In the rows, 128 means zero.
R: 3 groups of rows, each row roughly a mix of its group's hidden directions
R (97 x 10)
[[149 136 145 146 137 139 127  64  99 129]
 [174 113 140 176 137 158 118 144 131 119]
 [131 140 191 154  98 145 132 122 129 115]
 [ 81 119  98 105 123  98 152 126 131  97]
 [114 167 155 116 126 123 157  86 103 145]
 [148 129 120 108 123 132 125 194 149 152]
 [147 100 105 176 144 115 124 161 155 128]
 [140 128 132 158 108 165 140  76 120 147]
 [122 129  70 141 126 125 100 145 166 117]
 [138 108 167 148 140 131  98 180 123 125]
 [120 121 128 145 151  72 139 139 157  96]
 [100 155 150 107 121 127 154  80 101 132]
 [125 100 107 151 151  91 121 174 146 124]
 [136 110  69 135 141 135  99 110 150 107]
 [167 111 134 125 146 131  88 162 100 106]
 [ 89  97  99 123 150  89 132 134 129 100]
 [ 97 125 110  94 145  82 136 148 128  99]
 [161 113 119 176 154 141 110 128 142 161]
 [121 139 157  82 109 112 119 135  84 107]
 [153 141 156 157 135 149 125 115 146 181]
 [131 164 107 141 133 144 145  73 126 102]
 [173  96  94 107 145 136 114  97 128 124]
 [162 152 143 132  90 176 123 115 112 127]
 [171 108 160 132 135 157 111 118  95 151]
 [165 117 147 150 120 157 104 123 109  83]
 [136 155 161  94 139 134 147  76 127 128]
 [ 95 132 154  91 100 136 131 114  91 153]
 [127 133 147  77 136 117 104 124  93  93]
 [107 101 103 122 125 112 135 160 180 146]
 [105 135  96 142  92 153 146 109 151 163]
 [105 129 120  69 111  95 117 129 112 109]
 [123 142 172 113 161 133 144 100  99 157]
 [ 86 109  89 117 122  99 120 163 144 137]
 [182 118 104 159 150 140 100 140 120 127]
 [152  98 114 142 127 124 119 191 125 114]
 [155 114 106 171 139 169 119 119 159 132]
 [147 113 103 158 147 113 117 174 160 112]
 [146 148 163 128 104 164 141  97 121 163]
 [ 91  87 100 129 135 109 138 107 111  94]
 [150 114 113 152 169 121 107 167 121  97]
 [111 132  70 120 107 120 153 151 151 112]
 [ 93 156 133 113 102 114 164  87 132 136]
 [107 112 148  92 113 123  93 103  91 108]
 [177 135 149 144 142 146  96 158 130 152]
 [104 149 159  89 107 124 146  97 104 110]
 [109 121 124 123  90 103 154 156 165 156]
 [ 94 114  96 115 127 103 135 174 153 113]
 [ 88 133 115  97  92 124 148 126 121  88]
 [ 88 137  92 105 116 102 160 121 138 102]
 [120 123 116 131  64 143 114 141 162 135]
 [103 151 154  76 111 111 148 108 115 136]
 [104 155 147 114  97 138 148  75 124 136]
 [113 143 136 166 117 145 144  75 146 151]
 [163 106 165 152 165 122 116 156 124 113]
 [158 136 164 133 128 149 104  96  88 111]
 [118 147 137 141  73 150 137 117 166 148]
 [150 145 168  96  99 156 115 149 105 123]
 [175 119 137 161 143 151  91 148 125 141]
 [157 128 107 146 112 179 113 156 138 153]
 [133 102  91 167 162 132 104 150 147 120]
 [164 127 169 140 125 162 106 108  99 140]
 [137 118 133 133 136 153  88 154  82  97]
 [136 121 122 141 185  84 132 130 143 107]
 [ 94 127 111  85  90 133 113 103 102 130]
 [103 121  74 149 118 124 160 108 154 130]
 [103 154  64 118 127 129 131 106 123 114]
 [112 144 136 151 119 137 144  60 123 127]
 [155 139 106 126 112 182 128  99 131 155]
 [136 109 126 152 149  96 125 183 142 106]
 [157 137 176  98 113 127 126 127  94 102]
 [176 109 104 177 133 132 120 129 146 113]
 [110 142 153  76 118 116 117 128  87 110]
 [ 89 119 143 101 117 149 106 175 108 132]
 [117 120  77 177 123 144 125 128 145 148]
 [102 127 173 102 153  98 135  98 110 133]
 [ 95 149 134  72 120 111 141  98 126 134]
 [ 96 147  71 119 104 113 139 116 145 117]
 [154 106 126 161 165 143  96 155 121 104]
 [163 119 143 157 147  95 119 155 100 101]
 [135 134  96 127 150 160 123 167  84 138]
 [126 145 116 128  92 182 107 123 135 159]
 [153 133 125 111 131 124 101 137  89  74]
 [104 158 149 124 109 119 162  77 137 130]
 [121 132 165 101 165  81 140 142 122 122]
 [108 112 122 128 139  73 141 172 140 117]
 [ 91 101  79 135 113 123 152 113 131 103]
 [126 117 108 132 170 126 137 111 186 141]
 [105 107 153 117 142  73 125 147 116 100]
 [136 130 148 172 129 177 142 134 141 158]
 [157 120  83 133 117 143 111 101 132  85]
 [123  98 121 110 161  85 117 154 103 104]
 [ 96 140 125 114  89 149 154 117 150 167]
 [173 117 153 149 174 143 119 128 142 109]
 [ 93 139 116  75 104  99 126 119 110 123]
 [110 130 167  79 116 101 134 156 111 123]
 [132 115 107 157 116 147  90 159  90 108]
 [ 83 126  97 103 120 100 163 137 148 121]]
one row of each group, then the others: which group is each in?
[156 140 170 108 163 128 120 107 104 100]  E
[126 117 117  85 128 143 107  88  85 126]  Z
[ 81 138 141  90 123  99 157 108 124 117]  F

[135 141 164 149 101 169 128 141  88 137]  E
[119 128  85 102 113 115 137 177 140 103]  F
[109 136 126  94 118 113 151  75 100 114]  Z
[102 144 136 103  80 149 132  91 108 133]  Z
[133 117 115 140 134 178 130 115 179 147]  E
[148 113 150 144 156 106 108 170 100 101]  E
[135 114 103 184 159 152 118 137 149 138]  E
[128 164 127 132 112 165 142  76 137 145]  Z
[107 108 111 134 131 113 146 156 181 157]  E
